500 stands for zero in the data rows.
Some points, one per row:
[319, 401, 504, 455, 302, 598, 345, 703, 566, 041, 727, 241, 952, 477, 685, 323]
[482, 274, 599, 644, 420, 198, 495, 404, 560, 232, 416, 587, 618, 315, 453, 139]
[625, 709, 630, 483, 534, 486, 597, 217, 340, 824, 615, 800, 248, 479, 498, 604]
[470, 760, 414, 335, 509, 789, 499, 441, 538, 646, 565, 558, 401, 435, 518, 659]
[666, 813, 539, 472, 497, 559, 474, 222, 489, 898, 570, 805, 181, 395, 433, 620]
[631, 666, 503, 106, 706, 734, 389, 515, 498, 506, 760, 418, 578, 474, 429, 708]
[267, 401, 407, 650, 377, 412, 626, 618, 507, 256, 409, 403, 684, 522, 593, 254]
[561, 563, 538, 263, 656, 647, 351, 555, 472, 451, 520, 331, 524, 508, 484, 687]
[535, 746, 432, 335, 573, 776, 427, 505, 439, 811, 643, 460, 490, 666, 582, 721]
[565, 836, 460, 155, 373, 922, 171, 575, 501, 688, 982, 257, 743, 680, 694, 827]
[504, 404, 503, 505, 408, 411, 344, 566, 561, 353, 337, 360, 508, 525, 522, 467]
[399, 530, 494, 691, 507, 482, 714, 235, 431, 504, 525, 675, 544, 485, 550, 251]
[627, 646, 446, 464, 515, 660, 591, 528, 556, 943, 586, 607, 326, 597, 394, 766]
[684, 507, 625, 450, 468, 402, 477, 428, 448, 522, 656, 536, 432, 447, 491, 432]
[356, 280, 467, 636, 611, 336, 649, 632, 611, 162, 448, 558, 746, 380, 384, 047]
[576, 393, 396, 445, 546, 497, 262, 999, 694, 482, 407, 283, 533, 538, 402, 504]
[443, 498, 499, 811, 193, 358, 810, 389, 647, 296, 422, 666, 436, 304, 460, 011]
[266, 499, 441, 615, 493, 436, 656, 325, 487, 353, 461, 660, 596, 445, 519, 230]
[323, 536, 475, 609, 540, 355, 860, 217, 507, 454, 665, 804, 513, 320, 488, 113]
[589, 474, 491, 517, 427, 520, 599, 626, 392, 474, 456, 412, 487, 481, 502, 442]
[398, 546, 398, 461, 593, 689, 488, 709, 392, 478, 394, 305, 533, 592, 629, 721]
[607, 496, 593, 567, 567, 425, 572, 423, 458, 826, 533, 649, 338, 548, 514, 640]
[442, 308, 494, 497, 480, 488, 566, 806, 561, 082, 446, 347, 616, 373, 547, 349]
[443, 432, 523, 491, 554, 372, 450, 547, 506, 439, 510, 442, 558, 438, 497, 413]
[259, 304, 514, 671, 540, 287, 616, 429, 480, 146, 391, 575, 760, 465, 497, 228]
[362, 373, 474, 724, 512, 288, 712, 416, 531, 522, 410, 730, 487, 444, 457, 250]
Then 12 other points, each followed by its number:
[546, 412, 593, 510, 588, 451, 670, 239, 416, 192, 468, 512, 500, 356, 459, 239] 0
[545, 878, 584, 390, 632, 729, 644, 063, 295, 912, 706, 777, 225, 456, 607, 783] 1
[284, 273, 411, 510, 390, 560, 405, 729, 532, 088, 309, 182, 763, 612, 623, 518] 2
[381, 271, 547, 726, 331, 207, 514, 346, 588, 264, 274, 593, 480, 396, 498, 178] 3
[365, 279, 497, 608, 539, 348, 538, 530, 521, 242, 382, 446, 688, 459, 547, 304] 4
[518, 324, 597, 620, 411, 372, 541, 297, 502, 350, 452, 539, 547, 515, 496, 495] 5
[343, 661, 420, 741, 463, 429, 711, 118, 626, 747, 593, 999, 488, 460, 405, 317] 6
[422, 296, 369, 569, 455, 443, 473, 930, 702, 221, 332, 347, 620, 415, 425, 290] 7
[425, 200, 365, 604, 508, 326, 293, 999, 719, 172, 237, 213, 695, 489, 457, 260] 8
[377, 329, 476, 589, 587, 259, 524, 580, 678, 287, 494, 587, 707, 358, 378, 081] 9
[573, 529, 516, 365, 335, 520, 220, 688, 542, 635, 768, 295, 752, 667, 570, 596] 10
[333, 684, 379, 408, 614, 704, 470, 629, 427, 639, 515, 495, 478, 591, 625, 683] 11
Which of these numbered points is nearest to each point below, ignoring the 2 directions in which the first points spread most? Its number follows each.
[628, 708, 486, 115, 643, 802, 209, 634, 406, 691, 598, 247, 499, 666, 509, 937] > 4
[319, 570, 384, 581, 557, 599, 630, 528, 424, 453, 417, 555, 479, 479, 601, 495] > 11
[385, 409, 373, 717, 387, 396, 600, 646, 616, 467, 402, 684, 430, 393, 456, 257] > 7
[414, 415, 422, 724, 322, 391, 650, 495, 468, 437, 386, 582, 507, 574, 554, 386] > 2
[557, 641, 328, 379, 545, 616, 526, 650, 598, 606, 529, 538, 353, 461, 387, 525] > 7
[408, 479, 385, 568, 237, 610, 433, 898, 643, 320, 326, 198, 559, 499, 580, 424] > 7
[505, 418, 612, 749, 532, 271, 679, 321, 489, 677, 498, 786, 377, 460, 455, 313] > 4
[667, 672, 572, 198, 672, 771, 418, 415, 385, 581, 607, 356, 390, 503, 525, 750] > 0
[517, 435, 497, 653, 540, 356, 795, 257, 594, 472, 562, 820, 478, 393, 323, 149] > 9
[554, 541, 499, 449, 625, 522, 615, 439, 579, 636, 584, 720, 402, 426, 341, 491] > 9
[611, 717, 517, 085, 698, 715, 386, 384, 470, 482, 805, 419, 554, 477, 412, 645] > 0
[411, 552, 652, 399, 545, 437, 631, 118, 404, 189, 613, 598, 575, 293, 471, 334] > 0
[449, 461, 445, 564, 429, 513, 522, 659, 426, 469, 344, 421, 462, 600, 592, 562] > 2
[335, 470, 518, 560, 554, 527, 661, 343, 393, 246, 479, 550, 554, 354, 630, 409] > 1
[822, 412, 563, 305, 611, 520, 168, 780, 562, 613, 472, 233, 449, 687, 381, 735] > 8
[437, 302, 575, 591, 387, 357, 519, 486, 484, 159, 552, 429, 712, 529, 596, 483] > 5
[611, 664, 558, 444, 293, 507, 424, 456, 524, 752, 901, 532, 651, 552, 553, 500] > 10
[629, 489, 636, 716, 446, 288, 708, 061, 305, 487, 339, 762, 223, 387, 477, 439] > 5
[441, 293, 501, 425, 535, 607, 453, 693, 517, 043, 241, 245, 549, 526, 540, 620] > 2
[660, 304, 593, 494, 461, 403, 332, 567, 489, 353, 306, 316, 472, 627, 463, 697] > 5
[638, 494, 522, 279, 694, 689, 387, 502, 432, 441, 499, 241, 494, 537, 506, 672] > 0
[565, 567, 586, 569, 479, 437, 612, 303, 385, 655, 535, 670, 357, 499, 543, 480] > 4
[638, 656, 445, 121, 517, 717, 142, 870, 587, 526, 696, 192, 594, 487, 517, 725] > 9
[361, 487, 361, 514, 477, 392, 429, 606, 544, 563, 512, 676, 544, 700, 427, 431] > 6
[554, 372, 723, 681, 536, 332, 814, 000, 334, 338, 528, 706, 529, 428, 487, 287] > 0
[410, 211, 524, 628, 398, 297, 346, 639, 554, 240, 220, 359, 536, 515, 554, 379] > 3
